First come named moves, each a turn or a mirror, each shown by rows before and after it. For each pair of rows after them, which moves, in which order, take the first row to the second? The first pair is done for you.
V (before -> after):
[ 20  -1  15   2  23   2   7   0  18  26   0  -9 -30 -36 -17   0  -9  -2
  19  -7  -1 -23  18   4]  ->  [ 21   6  11  -4  18   2   5  -3  17  22   0 -13 -27 -40 -22  -1  -5   5
  23  -9   4 -23  21   0]
[-28  -4 -15 -12  10   9 -31 -29  14 -11 -21 -36 -10 -35  -9   0  -1  -1
   6   5  -9  -5  42  12]  ->  [-15 -22   3  19  16   4 -33 -16   7   4 -23 -24 -23 -27   8  -1 -11 -22
  -8  11 -28 -13  31  27]
[ 18 -15  12   1   9 -28  -1   6   3   6 -16  15  11 -10  62  10  10 -56
 -50  22   0 -14 -16  29]  ->  [ -1  24 -31 -60  -3 -21   8 -14  18 -24 -10 -16  39 -26  31  11  32  -7
 -24  11  43 -12   5  -1]
[-34  32 -35 -46  -8  -9   5 -21  15 -24   8 -21  12  13  15  -9  18  37
  23   1  35  20  13 -17]  ->  [ -4 -19  26  44  11 -21  -5   7  -7  15   4  19 -29  32  53 -15 -10 -29
 -16  14 -23  11 -24  29]
Y (before -> after):
[ 11  -2 -10 -13  11  -1  21  -2   4   2  14  -4 -10  17 -11   6  18   8
  -2  -5  27 -13 -25  -7]  ->  [ 24   5   5  20  17  -1  -4   3  -2  12  12 -13 -19 -19 -15  -6  -5  -4
  17  -8  -3 -27  12  -5]
[ -3  13   2  11  -5  -2 -21  -3  -3   4 -10  -9   2 -19  -5  -6  -4  -9
   3  -6 -10  -2  25  -7]  ->  [-14   6 -14 -19  -6  -5   1  -6   3  -4 -10  -2  13  17  -4   7  15   2
 -17  -1  19   9  -3 -12]
[  8 -25  20  16  39  -1  24 -27  -8  30   6  17 -17   8   2  -2 -11  -4
 -44   2  -9 -22  18   9]  ->  [-24   6  -1   9  16   7 -19 -38  -6   1  -2  -8  24 -14   0 -15 -18   5
 -17  -4 -25  -8  64   1]
W (before -> after):
[  9 -18 -40 -32  -4   8  41  -5   6  -8 -27  24   0  34   9  28  26   2
 -62   4  25  37 -51  21]  ->  [ -9  -5 -56 -39 -17  10  21  -8   8 -25 -31  11  27  29   9  19  26   6
 -53   3  24  48 -33  17]
[-17  42  13  -1  -7  -1  -8 -16  10 -21  16  10   6  21 -30   1  -7  27
   3   8  48  24  -2   2]  ->  [-28  38  23  26 -14  -1 -32  -4   3 -24   7  14  12  23 -12  -9 -20   6
  -6  15  19  33   4  16]
[  3  11 -19 -17  -4 -39   0  -8   2   5  40  -1   6 -40 -11 -13  -7  28
   3  -5  19 -41  13 -33]  ->  [-13  18 -21   9 -18 -40 -39   0  -5  -2  26  -3  27 -41  10 -23 -20  11
  -3  -4  -6 -29  26 -18]

Between the rows of a pair lie two moves.
[ -2  35 -37 -51   1 -19  33 -20  25   0  36 -18  -1  -7   9  22   9  18
  14   3  60  -7  19  -9]  ->  [ 14  17 -28 -37   9 -22  50 -14  26  20  39  -6 -20   3  12  32   8   9
   3   6  60 -15   0   0] => V W
[ 12 -14   5 -16   5  -4  16  -2   3   0  13  11   3  21   5  12  -4 -16
 -22  -9   9 -13 -21  11]  ->  [ 20 -11  16  -4  13  -6   9   1   2   6  16   4  -5  -3  -4   8 -14 -22
  -7 -15  -2 -25  -3   7] => W Y
[-40  12 -19   2 -38   7 -43 -35 -38 -43  12  -8 -15  -1 -18 -17  16 -10
  29  -8 -40  26  18 -30]  ->  [  7 -20  29  42  -8   3 -17 -23 -50  -2  26  16 -68   0 -16  -6   2 -41
  22  -9 -47  -4  -7 -15] => Y Y
[ -4 -14 -25 -29 -29  17   3  -1 -32  18  -5  -7  28  -9 -12  39  -1 -19
 -28  -7  28   1 -13  -4]  ->  [ -4  -3 -13 -10 -32  17 -24   2 -35  18 -10 -13  28 -33 -10  30 -17 -30
  -7 -13   6  -7  15  -4] => Y Y
[-24   2 -11  -2 -32  -3 -43   1   2 -31  -8  -4  34  15  11  -9   5   5
  -8   2 -16  23   8   0]  ->  [ -9  -6 -11 -24 -22  -1   4  -2   6 -25   7   3  16  33  -9   7  25  22
 -17   0  24  15 -30  -7] => Y V
[  6 -13   5  -4 -13 -26   2 -11  -2   6  -5  -5  -3   3  -3  -2   8  -3
  16 -15 -14  21  37   9]  ->  [ 10 -12   2 -13 -11 -26   8 -10   2   9   0  -8  -3   0  -8   0  11   3
  21 -18  -4  18  35   5] => W V
[ -3  47 -30  -1 -18 -17 -28 -23  -2 -17  -9 -17  39 -24 -23  13  14  28
  23   3  21   0  11 -18]  ->  [-14  31 -23  25 -27 -17 -50 -13 -11 -18 -17   0  53   2   7   8  11  -4
  -4  19  -6  22  -9   9] => V Y
[-11  11 -16 -16   7  -2  13  11  14 -13 -18   2  28   8   5 -21  25  54
   5 -24   4  20  31  -9]  ->  [-17   8  -7   5  -2   2  -9  16   9 -12 -28   4  35  10  21 -29  15  33
  -1 -22 -20  30  36   2] => W V
[-22   3  -6  -1 -21  -1 -14   0 -11  -2  -3  15   7  15  11  14   0  -5
  -6   0 -12  16   9  22]  ->  [-18  10 -18 -18 -17   0   1 -10  -2  -7   1   9   8  12  -3  18  11   9
  -3  -3   3  12   4  11] => Y V
[ 18 -31  18  -2   9 -10  29 -23  -8  10   2  11   1  21   1  10   8   3
 -51 -11  28  13 -42  23]  ->  [ 42 -10  41  17  24  -5  14 -24  -9  21   7 -10 -22 -37 -20   3 -17   2
  -9 -24  11 -22   5  12] => Y W
[ 34  12  -3 -35  27 -21  30 -14  17   6  30 -31 -32 -36 -50  18  12  48
  39 -36  39 -44  24 -45]  ->  [  0 -12 -30 -61   4 -22  46 -14  16 -15  24   3   2  54 -12  23  48  41
 -29  -9  61  10 -48 -25] => W Y
[-26 -30  14  41  -5 -18 -11  25  17  46 -20  45  20  68  41 -23  -8 -17
 -57  10 -66   6 -16  31]  ->  [ -3 -14 -17 -51  23 -15  72  -1  44  42  15  27  -4  56 -21   5  28  53
 -26  -7  32 -26 -36 -22] => W V
[ -4   8 -29 -31  -3  24   0 -18  13 -32 -10  -8  26  37  13  -7  33  13
  -4   3   7   5 -25   7]  ->  [ 22  12 -26 -33  15  24  19 -20  18 -18   3 -16  -1   7 -12   3  27  28
  21  -7  19 -19 -12  -9] => Y V
[-29  17 -25  -9 -14   0 -38 -13  -1  -9   6  -2  24 -27   3  22  11  10
 -16  -8   5   5  -6   2]  ->  [-15   8 -23 -22  -6  -3  -7 -16   1  -6  17   6  10 -12  -2  30  22  18
 -25  -6  25   1 -24  -4] => Y W
[  1   9   9  16   4 -18 -14   1   8 -16   1 -19  13 -11 -31  -7  -5 -25
  12  18 -25  -4  24  10]  ->  [ 18 -17  19  12  17 -23  19   7  10   4   8  -1  -7  13 -32   1   4 -23
  -8  25  -7 -10 -11  13] => Y Y
[-18  31  -8   6  -5   1 -40 -14  -1  -3 -11 -26   4 -47 -10 -20 -31   7
  35 -10 -28  -5  56  -8]  ->  [-11  31 -13 -13   1   0 -17 -19   8   1  -3 -28  -5 -52 -28 -10 -23  24
  44 -16  -8 -15  49 -23] => W V
[ 20  -2  14  17   9   1  26  -3  -8  15   8  18 -23  11  11  -2  -2 -18
 -17   6  -9 -12 -19   1]  ->  [ 22   9  16  27   8   3   3  -1  -5  11   5   8 -22 -12  11 -10 -13 -23
  -1   1 -23 -18   3   2] => Y W
[-10 -32 -11 -28 -13   4  -2   2 -30  -5  10   3   9  41  22   1   1 -16
 -23  24  21  16 -20  28]  ->  [-12   1 -25 -53 -13   7 -13 -15 -13 -19  15 -28  15  -8  -8  -4  -2  15
  26   5  29   2  32   0] => Y V
[ 27   2   0  -9  27 -12  27  26   9  20   2  13 -13  21  15   8   3  -6
   3  10   3   6 -22  15]  ->  [ 30  12   9   8  29 -13   8  26   6  23  -1  -2 -21  -8   9   5 -11  -9
  23   2 -15  -8   8  10] => Y W
[ 10 -34  40  20  -5   2 -22  45 -14  15  -5  31 -15  71  13 -21   8 -22
 -66 -26  -7   0 -93  15]  ->  [-40  30 -25 -64 -40  14 -36  13   6 -45 -11 -20  49  46 -22 -29  35  42
 -22 -36  34  25 -38 -25] => W W
[-24  12  -9  37 -16  24 -34 -10  -3 -37 -19   3  55  16 -11 -22 -12   2
   9 -27 -19  29   1  35]  ->  [ 26 -10   9  11  22  19  44 -16  10  -3  12  18  -2  24 -49   6   5  25
   4 -36  36  -8 -45  16] => W W
[-16 -27   9  24 -10   3 -22   6 -18   7 -21  14  15  39  39  14  13 -46
 -35  26 -11  15 -40  32]  ->  [ 16  -7  37  50   6   4 -31   5 -18  26 -15 -15 -17 -43   6   3 -28 -44
  23   1 -33 -28  21  11] => W Y
[ 11 -10   7  12  -6   2   0  14 -14  26  -2  14   8   0   9 -25 -13 -34
 -10   5 -12   8 -10  10]  ->  [  1  -7  -8  -9 -13   5  10   7  -9  11  -4  12  24  17  10 -20   3 -22
 -20   7   6  21 -25   8] => Y Y
[ 44 -37  34  -1  36   9  35   2   2  37  10  24 -32  21 -14   8 -11 -17
 -15  -1  16 -26 -45 -11]  ->  [ 35 -41  42  26  32   6  10  10  -8  38  -2  32 -23  25   3  -2 -19 -40
 -28   5  -6 -19 -39   3] => W V
[-34  18 -25  -9 -24   6  -9   3  17 -32  15  -8  -1  -4  -3 -11  23  -3
 -15  25 -10  19  26 -23]  ->  [-12  -1 -13 -18  -8   1  36   9  16 -15  28  14 -29  17 -11   1  32   2
 -29  28  13   8  -7 -22] => Y V
[ -7   4  23  16  -2  -7  -9 -20  21   3  11   0  11 -29  -1 -12 -19   8
   8   0  -8   1  16  -1]  ->  [-20   4   5  -5  -8  -5  -3 -25  25  -8  10   0  28 -15   1 -11  -6  20
   3   4   9  12   6  -6] => W Y
[ 36 -32  35  21  11  -4  16  16 -25  12 -23  21 -33  14  13 -22  -1 -24
 -35  17 -27  -1 -47  31]  ->  [ 48 -25  47  31  17  -2   9  15 -24  19 -23  11 -46 -16   0 -27 -15 -23
 -12  14 -35 -18 -17  22] => Y W
[  0 -32   5  59 -12 -17  -6  13  -2  12 -13  16 -13  33  33  12 -30 -32
 -24  23 -42  14 -46  45]  ->  [-48  24 -47   9 -44  -7 -42 -10   8 -39 -26 -28  44  -4  11  -2 -18  11
  20  11 -30  33  17  17] => Y V
[  3  -9  20  36  -3   4 -11   7  -8  10 -12  25   9  23  38  -3  -2 -33
 -29  13 -37  22 -16  19]  ->  [ 27 -20  29  26  17  -1  24   5  -1  25   4  30 -23  27  18   8   3 -24
 -26  10 -10   2 -36  11] => Y W
[-14 -23  -7  -5  26  -2  31   2   5   8  10  26 -29  40  11  -5  19   3
 -52  -7  34   6 -43   3]  ->  [ 14 -22  25  37  41  -3  15   7  -3  36  13  21 -58  -5   2 -13  -9 -15
 -20 -20   8 -20 -11   3] => W Y
[ 30   1   6   7  10 -14   6   6   7  12  12   3 -26 -18 -18  -6   3   5
  27 -14  14 -20   6  -2]  ->  [ 21  -8  14  32   5 -16 -11  16  -2  16   0  11 -19  -9   2 -14  -4 -16
  13  -4 -13 -11   1  15] => Y V
[  8 -12  14  56 -18  -8 -21  -1   3   9  10  10  -7  -9  10 -10 -37 -15
  24   6 -17   4  14  10]  ->  [  9  12 -11  -2 -10  -3  10 -18  21  -4  22  -9  -5 -17 -25   4 -14  31
  42  -3  33  -2  16 -23] => W W
[-27   4 -22 -18  -9  13  29 -24  27   0  12 -20  14   0 -25 -11  -2  16
 -15  -1   1  -3 -19  -3]  ->  [-11  -7 -14 -10   0  13  43 -18  25   8  16  -7  -1   4 -21  -8   0   6
 -22   0   4  -8 -30  -1] => V W
[  9 -14 -52  -7 -23  -6 -12 -19  -2 -22 -22 -35  33 -44 -48  -5 -11   3
  43 -11   8  -5  44 -43]  ->  [-16 -40 -69 -21 -39 -12   2 -13  -5 -32 -28  -3  56  25 -14   3  18 -11
 -12  12  12  36 -17 -20] => W Y
[-29 -11 -21 -23 -13  10   0  -1   9 -13  -1   5  14  25  19   4  21  -7
 -32   4   3  27 -26   2]  ->  [ 12 -11  -1 -23  14   7  35  -5  15   9  18   5 -26  -1 -14  18  13   5
 -12 -10  24  -9 -26 -15] => Y W
[ -4   8 -15   2  12 -41  21 -19 -19  11  -6   3   3 -23 -25  11   4  23
  -4 -18  11 -11 -27  13]  ->  [ -5   1 -16   3  11 -40  22 -17 -21  13  -6  13   3 -14 -19   8   8  16
 -15 -13  10  -6 -38  20] => W Y
[ 25 -19  15  -2   0  -3   2  11  -8   7  30  17 -40  21   3   7 -14 -12
 -64 -13   5 -15 -20  -9]  ->  [ 29  -9  26  17   4  -3 -21  13  -9  10  26   0 -41 -17  -5   0 -33 -12
 -38 -24 -11 -25  18 -15] => Y W
[-18  18  -9   5   0 -16 -31  -5   3 -24  -4  -8  38  12   8 -10  -6 -10
  -3   0  -3  15  23   8]  ->  [ 19  -9  19  28  31 -17   4   6  -4  12   9  19  -2  25   4   0 -17 -29
 -18   3   2  -6 -11  21] => V W
[-16   9  -3 -23 -13  -1  11 -15  -6  -1   8   0  -3 -29 -36  -7  12  13
  32  -4  29  -2  10 -12]  ->  [-27   1   9  19 -23  -5 -29  -3 -19  -1  -7  11  12 -28  -5 -20  -5 -23
  17   4 -15  11  17  13] => W V
[-24  -6  -6   7  -2  -2 -10   1  10 -22 -17  13  25  33  12  -9   0   3
  -9   5 -28  14  -5  31]  ->  [-17   0 -20 -31   6  -2  18 -10  17 -25  -4   6  15  28 -14   2  14  31
   3  -1   8   3 -11   6] => W V
[ 27 -21  41  62  -1  20  15   7   0  32   1  -6 -32 -26  16  -5 -39 -31
 -10   0 -10 -23  -4   8]  ->  [-21  17   0  32 -35  29 -27  -7   5 -14 -16 -36  24 -47  16 -19 -34  -6
  12  -2 -17   3  42  -5] => V W
[ -5  35 -33 -46 -63  39  -1 -14  13 -23  15 -19  71 -32 -31 -20 -14  41
  42 -12   1   3  58 -26]  ->  [-26   9 -28 -12 -81  33 -28   1  -3 -28  -5  14  94  19  21 -30 -15   2
 -10  11 -38  41  26  17] => V Y
[-44   9 -15   2  12 -35 -44  -6 -32 -14  19  -8 -23  37  27 -19   9 -27
 -24  13 -21  17  -8   2]  ->  [-37   8  -5  12  13 -35 -45  -2 -35  -8  22  -5 -31  27  25 -19   0 -35
 -20  12 -28   6  -4   5] => Y Y
[  5 -28   8  32  10   3 -21   7 -13  -6 -10  13  -6   9   6 -10  -1  -7
  12  -6 -15  17   8  26]  ->  [ 14 -20  -3  -8  19   3  13  -6   2  -8   4   5 -18   5 -23   4  16  24
  23 -11  27   2   1   1] => W V
[ -8 -18 -21 -35   4  25  29  -6   5 -14   7  -4   3  42  10   1  14  10
 -38  30  24  15 -33   9]  ->  [ 22 -34  24  27  23  23  13  10  -4  19   8   4 -34  14  16  -7 -19 -28
 -31  25 -13 -11 -20  28] => W Y
[ 11   4 -12  14   8  -2 -13  -1   5  14  11   1   1 -24  -4   0 -20   2
  27  -1  -4 -12  24  -8]  ->  [-15   0 -27   9  -9   0 -27   2   0  -1   2   7  28   3  16  -3 -12  -4
   5   9 -12  16  10   3] => Y W
[-11  11 -32 -46 -18 -15  15   3  -4 -52   4  -2  37  22 -12 -22  15  22
   6  26  63  31  -6   8]  ->  [ 10  20   5  23  -8 -19 -35  15 -16 -27  -3 -16  13 -45 -12 -44 -34  -9
  45  13   0   6  61  21] => Y Y
[ -4  14 -13 -12   2  10 -11 -14  10  -6   3 -11  13  -1 -10  -5  11  13
  10 -11   1 -13   5  -9]  ->  [-11  11 -21 -16  -6  11  -9 -12   8 -11  -1  -8  21   7  -8  -3  14  15
   7 -10   4  -9  -2  -5] => Y W
[  4 -11 -38  14 -29  -7 -14  -1  -1 -18 -11   2   2 -15  -9   3 -42  -5
  13  27 -41  -3  -6  -3]  ->  [  4 -21 -45 -13 -26  -6  14  -3   4 -18  -3  14   0  12 -12  14 -22   7
  -3  32 -12   0 -36  -4] => V Y
[-14  14 -19 -29 -14   2   6   4   3 -18   3  -4  21   1  -4  -1  11  10
   7  10   2  22  -1 -16]  ->  [ 13  -7   3 -11   9   0  32  10  -1   8  10  19 -15  13  -4   8   6  -3
  -8   9   6   5 -30  -7] => V W
[-11  -9   3  13  -4  -5   9  24 -17 -20  -4 -20 -21 -24 -13   0  -5   5
  19 -12 -15  13  23  -4]  ->  [-27 -12 -11   6 -15  -6   6  23 -17 -31  -7 -10  -6   5   2   1   2   5
  -1   0 -16  30   6   8] => Y W
[-20  -6 -15 -18  -6 -15  -1   0  -4 -13 -21  12  15  32  12 -10  11  -5
 -23   1  -3  22 -24  10]  ->  [-17  -3 -19 -27  -6 -14  12  -6  -1 -16 -19  11  11  28  -1  -8  12   4
 -21   0  10  20 -24   3] => W V
[ 19  21   8   9  -1  31  22  24 -15  19  -5  25  20  13  27  23  14  16
 -27   4  17  13 -32 -14]  ->  [ 16  51   1   6  -7  36  -4  18 -17   5 -10   0  30 -28  14  15  -1  31
   5  -7  12  -1  19 -32] => Y V
[ 21 -23  29  39  18 -13   4   4   0  39   0   7 -27 -15   4   6 -18 -17
  -8  -4 -30 -31   3  20]  ->  [ -7 -18  18  45  -4 -10 -26   6  -3  19 -13   7   0  -9  22  -4 -20 -25
 -19   4 -49  -8  11  30] => Y W
[  6 -11  30  22  -6  15  -5  28  -5   5  11  30  -4  -4   2  -6 -40 -14
  -6   5 -40 -12  23  37]  ->  [ -1  19  -7 -42 -11  21  19   5  13 -16  27   5   8 -13 -34   4 -16  37
  17  -6  12 -17  30   1] => W W
[-50   2 -11   1  -5  -1 -18   6  -2   6 -20  17 -17  38  -8  -2  -1 -10
   3  29  -5  33 -10   6]  ->  [-45   5  -3  14  -1   4 -32   8  -4  10 -26  12 -20  20  -8 -11 -12 -16
  11  26 -15  30  11   9] => Y Y
